Here are some points, one per row:
Array([-0.32,  0.36, -0.80, -1.59, -0.90, -1.82, -0.71,  0.61,  0.58, -0.51, -0.52,  0.09, -2.58, -0.60, -1.12, -1.27,  1.75,  1.30,  0.22,  0.62,  0.17, -0.38, -0.93, -0.17])
Array([-0.54,  0.54, -0.47,  0.98, -0.50,  0.01,  0.04, -0.90, -1.44,  0.80, -0.92,  0.03,  1.12, -0.13,  0.23, -0.83, -1.39, -0.43,  0.01,  0.06, -1.09, -0.40,  1.03, -2.76])
Array([ 0.11, -0.95,  0.40,  2.39, -1.78, -0.26, -1.49,  1.59,  0.01,  0.77, -1.64,  0.31, -0.27, -1.95,  0.79,  0.48, -0.18,  0.54, -2.24, -0.25, -0.49,  0.65, -0.96,  0.22])
Array([ 0.76, -0.27,  0.76, -0.21,  1.34, -1.51, -1.63,  0.08,  0.28,  1.44,  1.10,  1.25,  0.73,  2.11, -0.73,  0.86,  0.01,  0.02,  0.39,  0.46, -0.55,  0.04,  0.76,  2.14])
Array([-0.98, -0.30, -1.59,  0.65,  0.01, -0.99, -0.43, -0.34, -1.42,  1.63, -0.75,  0.04,  1.14,  0.72, -0.51, -0.47, -0.12, -0.40, -0.62, -0.95, -0.65,  1.66,  0.24,  1.36])
Array([ 1.21, -0.66,  0.97, -0.14,  0.89,  1.14,  1.34, -0.17,  0.32, -0.24, -1.79,  1.91,  0.70,  0.21,  0.09,  0.59, -0.67,  1.96, -0.37,  0.10,  0.35,  1.36, -0.61,  1.02])
Array([ 0.31,  1.33, -0.36, -0.89,  0.73,  0.01,  1.05, -0.16,  1.66, -0.17, -1.86,  0.44, -1.38, -0.14, -1.55,  2.67, -0.88, -0.43, -1.06, -0.06, -1.15, -1.15,  0.39,  0.07])
Array([ 0.25, -1.33, -1.00,  0.08, -1.96,  0.13,  0.12,  1.29,  1.63, -0.14, -0.68, -0.61,  1.47,  0.67, -2.17,  1.19, -0.48, -0.70,  0.51, -2.25, -0.14, -1.61,  1.16, -1.55])
Array([-0.30,  0.54,  0.22,  1.35, -0.28,  0.70,  0.38, -0.49, -1.01, -0.37,  0.03, -0.41,  0.19, -0.20,  0.34, -1.20, -0.43,  0.45,  1.26, -0.64, -2.58, -0.39,  1.08, -0.12])
Array([ 0.74, -1.27,  0.08,  0.01,  1.44, -0.42, -1.10,  0.93,  1.34, -0.49,  0.95, -0.68,  2.28,  2.19, -1.02,  0.78, -1.18,  0.85,  0.04,  0.63,  0.11, -0.14,  1.33, -0.47])
Array([ 0.33, -0.78,  1.47, -0.84, -0.72,  1.39, -0.19, -1.58, -0.40,  0.65, -0.30,  1.32,  0.77,  1.25,  0.08, -0.13,  0.71, -0.66,  0.89, -0.62,  1.89,  0.24, -1.73, -0.21])
Array([-1.35,  0.87, -0.81,  0.78,  0.21, -0.32, -0.35, -1.52, -1.30,  0.30, -0.20, -0.25,  0.21,  0.33,  0.60, -0.93, -0.12, -0.17,  0.45, -1.09, -1.27, -0.43,  1.17,  0.86])
Array([-0.66,  0.71, -0.38,  0.94, -0.31,  0.16,  0.46, -0.10, -1.49, -0.18, -1.00,  0.06,  1.17, -0.39,  0.11, -1.07, -1.36, -1.50,  1.13,  0.19, -1.18, -0.67,  1.00, -0.32])
Array([ 0.39, -0.96, -0.95, -0.38,  0.91,  1.35,  0.42,  0.40,  0.69,  1.08,  0.36, -1.71, -0.11,  0.51,  0.33,  2.06,  1.20, -1.45,  0.35,  2.02, -2.41,  1.56, -0.22,  0.79])
Array([-1.18, -1.23, -1.53, -0.59, -1.03,  0.94,  1.51,  0.84,  0.06, -0.49, -0.28,  1.06, -0.15,  0.93,  0.03,  0.17, -0.80,  1.41, -1.00,  1.97, -0.59, -1.48,  1.23,  0.27])
Array([ 0.00, -0.82,  0.56, -0.78,  0.30,  0.56, -0.09, -1.80,  0.26, -0.20, -1.12,  1.32,  0.46,  1.12, -0.13, -0.76,  1.33,  0.07,  0.39, -0.77,  2.07,  1.16, -1.95, -0.99])
Array([-0.47,  0.75, -0.17, -1.81,  0.29,  0.35,  1.33,  0.76,  1.04,  0.39, -1.42,  0.89, -1.08,  0.15, -0.23,  2.79,  0.37, -0.52, -1.85,  0.25, -0.55, -1.45,  1.62,  0.15])
Array([ 2.20,  0.53, -0.40,  0.32,  0.84,  0.95,  1.15, -1.75,  2.42, -0.50, -1.55,  0.81, -1.61, -0.27, -0.51, -0.46, -1.50,  0.72, -0.74,  1.21,  0.41,  0.50,  0.22,  1.99])
Array([-0.38, -0.13, -0.21, -1.12, -1.36, -1.21, -0.80,  0.44,  1.40,  0.06, -0.22, -0.83, -1.98, -0.46, -1.24,  1.45,  1.73, -0.70,  1.39, -0.24,  0.48, -0.79, -0.96, -0.78])
Array([ 1.09,  1.12, -0.15,  0.56, -0.76, -2.56,  1.70,  0.19,  0.02, -0.63,  0.43, -0.32,  0.12, -0.74,  0.19, -0.12,  0.25,  0.10,  0.18,  0.20,  1.26,  2.14,  0.03, -0.59])
Array([ 0.89,  1.44, -0.53,  0.46, -1.02,  0.55,  0.25,  1.02,  0.14,  0.13,  0.91,  0.19, -0.44, -1.08,  0.56,  0.03,  0.54,  0.45,  0.56,  0.14,  0.96,  1.82,  0.30, -0.42])
Array([-0.12, -0.26,  1.61, -2.57, -0.71,  0.78,  0.40, -1.76, -0.40, -1.03,  0.15,  0.74, -0.07, -0.49,  0.75,  1.10, -0.88,  0.60, -0.38, -0.13,  1.14, -0.19, -0.26, -0.21])
Array([-0.22,  0.51,  1.48,  0.99, -0.27,  1.07,  0.27, -1.87,  1.45,  0.34, -0.84, -1.64, -0.78,  0.77,  0.86,  1.34,  0.31,  0.05,  2.43, -1.77,  0.75, -1.20, -0.10,  0.74])
Array([-2.55, -1.55,  0.32,  0.91, -1.73,  0.52,  0.36,  2.10,  1.33, -0.69,  1.44, -0.24,  0.09,  1.40, -0.84, -0.52, -2.94,  0.54,  0.47, -0.43, -0.42,  0.29, -0.05, -0.34])
Array([ 0.66, -0.94, -0.98, -2.07, -0.76, -1.68, -0.90,  1.54,  1.00, -0.78,  0.09, -1.11, -2.18, -0.16, -0.42, -0.73,  0.52,  1.40,  1.54,  0.29,  0.23, -0.10,  0.25, -0.76])
Array([ 1.10,  1.33, -0.63, -0.44, -0.71, -0.20,  0.53,  1.11,  0.02,  0.38,  0.43,  0.28,  0.08, -0.85, -0.04, -0.36,  0.56,  0.39,  0.37,  0.17,  0.79,  1.98, -0.42, -0.92])
Array([ 0.96,  0.14,  1.21, -1.37, -1.18,  0.74,  0.14, -1.17, -0.78, -0.84,  1.77, -1.51,  1.07, -0.04, -1.13,  0.04,  1.02, -0.65, -1.71,  0.07,  0.76, -0.88,  0.29, -0.16])
Array([ 0.11,  2.05,  0.42,  0.30,  0.64, -0.50,  0.58,  1.03,  0.98, -1.18, -0.14,  1.33,  0.17,  0.12,  1.10, -0.99,  0.42, -3.11,  0.95,  0.78, -0.35,  1.46,  0.34, -1.48])
Array([ 1.40,  0.44,  1.43, -0.71, -0.87, -0.09, -0.26, -1.27, -0.86,  0.06,  2.80, -0.27,  0.79,  0.51, -1.61,  0.15,  0.58, -0.23, -0.99, -0.12,  0.02, -1.08,  0.09,  0.72])
Array([-1.21,  1.05, -0.86,  1.64,  0.02,  0.53, -1.02, -1.73, -1.21, -0.69,  0.15, -0.39, -0.79,  0.68, -0.36, -0.61,  0.33,  0.47, -0.22, -1.75, -1.69, -0.23, -0.34, -0.16])
Array([ 0.39, -1.03,  1.42, -0.47, -0.30,  0.77,  0.81, -0.04, -1.18, -0.98, -1.73,  2.05, -1.33,  0.48, -0.81, -1.13, -1.26,  1.64, -0.14,  0.11,  0.54,  0.91,  0.30,  0.81])
Array([ 1.35,  0.03,  1.39, -0.84,  0.05, -0.97, -0.74, -1.00, -0.24,  0.54,  2.11, -0.33,  1.19,  0.74, -1.86,  0.43,  0.25, -0.29, -0.42,  0.42,  0.28, -0.84,  0.71,  1.63])
Array([ 0.46, -1.91, -1.45,  0.52,  2.20,  0.32, -1.60, -0.93,  0.35, -0.15,  0.39, -2.07, -0.66, -1.38,  0.95,  0.53, -0.39, -2.07, -0.15,  0.26,  0.13,  0.63, -0.64, -1.13])
Array([ 0.32, -0.20,  0.19, -0.64, -1.07,  1.23,  1.22, -0.11, -0.55, -0.90,  0.98, -1.45,  0.32, -2.05,  0.00, -0.01,  0.73, -0.40,  0.38, -0.16,  1.61,  1.14,  0.78,  0.30])
Array([ 0.50, -1.11,  0.29, -0.73,  0.49, -2.02, -0.78,  0.55, -0.32,  1.46,  0.62,  0.51, -1.16, -0.86,  0.04, -1.25,  0.62, -0.86, -0.06, -0.14, -0.50, -1.08, -1.18, -0.22])
Array([-0.20,  0.43,  0.91,  0.42,  0.25,  1.15,  0.75, -1.18,  1.97,  0.68, -1.32, -0.59, -0.35, -1.78, -1.83,  2.15,  0.15,  0.06,  1.43, -1.60, -0.14, -1.19,  0.39,  0.20])
Array([-1.21, -0.70,  0.52,  0.71,  1.38,  0.01, -1.00,  0.45,  1.05, -1.14,  0.57, -1.08,  2.04,  1.34, -1.20,  0.97, -0.19,  1.14, -0.50,  2.36,  0.38, -0.59,  0.05, -0.11])
Array([-0.45, -0.23,  1.20,  1.18,  1.31, -0.23, -1.18,  0.33, -0.06, -0.98,  0.38,  1.20,  0.75,  0.51, -1.87,  0.23,  0.17,  0.62, -0.77,  2.29,  0.16, -2.66, -0.05, -0.13])
Array([ 0.28, -1.20, -1.44,  1.13,  1.60,  1.20,  0.66, -0.02, -0.05,  1.41,  1.07, -1.55, -1.10,  1.03,  0.27,  0.92,  0.75, -1.56, -0.41,  1.28, -0.16,  1.44, -0.56,  0.01])
Array([-1.71, -1.01, -0.29, -0.68,  0.61, -1.68, -0.62, -0.27,  0.77,  1.39, -0.72, -0.03,  0.71, -0.25,  2.01, -0.71, -0.04,  0.06, -1.33, -0.13,  0.42,  0.63,  0.18,  2.12])
Array([ 1.13,  1.59, -0.86,  0.40,  0.21, -0.02,  0.84,  1.40,  0.14,  0.66,  0.22,  0.41, -0.40, -0.73, -0.63, -1.05, -0.17,  0.50,  0.82,  0.15,  0.87,  1.61,  0.02, -0.87])
Array([-0.44,  0.82, -0.02, -0.16,  1.75, -0.38,  0.68,  1.04, -3.01, -0.55,  0.00,  0.51,  0.13, -0.07,  1.10,  0.74,  0.92,  0.85,  1.07,  0.85,  1.30,  0.30,  0.91, -1.76])
Array([ 1.04,  0.05, -0.44, -0.24, -0.19,  0.87,  1.05, -0.24, -0.45, -2.00,  1.28, -0.05,  0.37, -0.86, -0.09,  0.86,  0.47, -0.24, -1.20, -2.42,  0.82,  1.41, -1.33,  0.23])
Array([-1.83, -0.92,  0.03, -0.55,  0.95, -1.72, -0.45, -0.35,  1.28,  0.80, -0.79, -0.04,  1.11, -0.97,  2.04, -0.73, -0.18,  0.27, -1.70, -0.24,  0.08, -0.01, -0.71,  1.25])
Array([-0.34,  1.55,  0.18, -0.26,  1.29, -0.12,  0.31,  0.56,  0.88, -0.56,  0.39,  0.34,  0.38,  0.09,  2.05, -0.38,  0.96,  1.13,  1.31,  1.31,  0.60, -0.03,  1.51, -1.77])
There is one direction along which these points spread out most. Take the direction at right angles to it along which they spread out most. Go by this last direction. How many in every 100 of the points above lie lower along it than each point below? Answers are rounded to whole numbers. More than half of the points above lie lower than the first one.
Array([ 0.63, -1.98,  0.48,  0.94,  0.95, -0.90, -0.62, -0.19, -0.04,  1.55,  1.31,  0.48, -0.74, -0.62,  0.65, -1.20,  0.17, -1.23, -0.71, -0.49, -1.07, -0.82, -1.01, -0.35]) -> 20
Array([ 0.58,  0.59, -0.11, -0.27, -0.90,  1.32,  0.67,  0.40, -0.41, -1.32,  0.74, -1.47,  0.03, -1.39,  0.08, -0.12,  0.94, -0.77, -0.82, -0.22,  2.14,  0.71,  0.49,  1.97]) -> 76
Array([ 0.46,  0.01,  1.88, -3.05, -0.49,  0.36,  0.32, -1.30, -0.15, -0.91,  0.17,  1.39, -0.12,  0.25,  0.84,  0.87, -1.14,  0.24, -0.37, -0.41,  0.39, -0.79, -0.13, -0.41]) -> 98
Array([-0.42,  1.16,  0.31,  1.37, -0.23, -0.50,  0.16, -1.19, -1.41, -0.24, -0.87, -3.01, -0.48,  0.77,  0.37, -0.84, -0.65,  0.77,  0.45, -0.53, -1.09, -0.69,  0.06, -0.21]) -> 11
Array([-1.26,  0.43, -0.96, -0.27,  0.33, -0.42, -0.54,  1.19, -1.78,  0.47, -0.96, -0.54,  1.39,  0.69,  0.61, -0.83, -0.25, -0.73,  0.24, -1.22, -1.14, -0.10,  0.74,  1.89]) -> 0
Array([-0.74,  0.80, -0.66,  1.33, -0.73, -0.15,  0.12, -0.15, -1.26,  0.58, -0.64,  0.45,  1.27, -0.72,  0.76, -0.61, -1.49, -0.79,  1.34,  0.54, -0.66, -0.47,  1.36,  0.11]) -> 0
Array([ 1.05,  2.19, -1.06,  1.01,  0.12,  0.49,  1.27,  1.82,  0.13,  1.28,  0.49,  0.38,  0.34, -0.25,  0.60, -0.71,  0.20,  0.89,  0.81,  0.21,  0.58, -0.93, -3.35, -0.87]) -> 49
Array([-1.56, -0.84,  0.95,  0.21,  0.30, -0.61,  0.08,  2.17,  0.29, -0.08, -0.85,  0.31, -0.27, -1.83,  1.33, -0.30, -0.59,  1.03, -2.56,  0.03, -0.64, -0.93, -0.59,  0.17]) -> 29
Array([ 1.60, -1.09,  0.14, -0.52,  0.00, -2.05, -1.41,  0.94, -0.39,  0.66, -0.16,  0.73, -0.87, -1.08,  0.64, -0.96,  0.58, -0.71, -0.16, -0.15, -0.62, -1.33, -1.03,  0.02]) -> 49
Array([ 1.14, -1.57,  0.16,  0.03,  0.17, -0.76, -0.64,  0.00, -0.59,  1.74,  1.84, -0.18, -1.54, -0.19,  0.57,  0.31, -0.67, -1.75,  1.01,  0.91, -1.39, -1.03, -0.85,  0.03]) -> 36
Array([ 0.74,  0.10,  0.82, -0.30, -0.75,  1.31, -3.40, -0.72, -0.93,  0.07, -0.86,  2.12, -0.32,  0.84, -0.73, -0.51, -0.92,  0.50,  1.13, -0.23,  1.02,  0.56, -1.12,  0.55]) -> 60
Array([-0.14,  1.39, -0.46, -0.23,  1.10,  0.28, -0.03,  0.39,  0.84, -0.12,  0.66,  1.18,  0.71, -1.01,  1.27, -0.60,  1.44,  0.98,  0.84,  0.62,  0.68,  0.58,  1.33, -2.05]) -> 44
Array([-2.51,  0.08, -0.14,  0.89,  1.59,  0.22, -0.63,  0.18,  0.57,  1.23,  0.02, -0.24,  0.13,  0.01, -0.94, -0.31,  0.10,  0.13, -1.56, -1.71, -0.36,  2.57, -1.19,  0.30]) -> 16
Array([-0.39,  0.83, -0.04,  1.95, -0.16,  0.97,  0.05, -1.17, -1.18, -0.80, -0.23, -0.86, -0.54,  0.55,  0.41, -1.04,  0.44,  0.51,  0.75, -0.91, -1.75, -0.88,  0.13,  0.17]) -> 16
Array([ 0.89,  1.04,  0.49,  0.40, -1.26,  1.34,  1.00,  0.50, -0.42, -0.28,  0.69, -1.66, -0.88,  1.19,  1.04, -0.21,  0.77, -0.44, -1.20, -0.63,  1.74,  1.28,  0.81, -0.17]) -> 60
Array([-1.60, -1.52, -2.55, -0.16, -1.37,  0.36,  0.59, -0.34, -0.18, -2.37, -0.17,  0.99,  0.79,  1.43, -0.13,  0.28, -0.43,  0.13,  0.16,  1.76, -0.47, -1.67, -0.02,  0.36]) -> 31
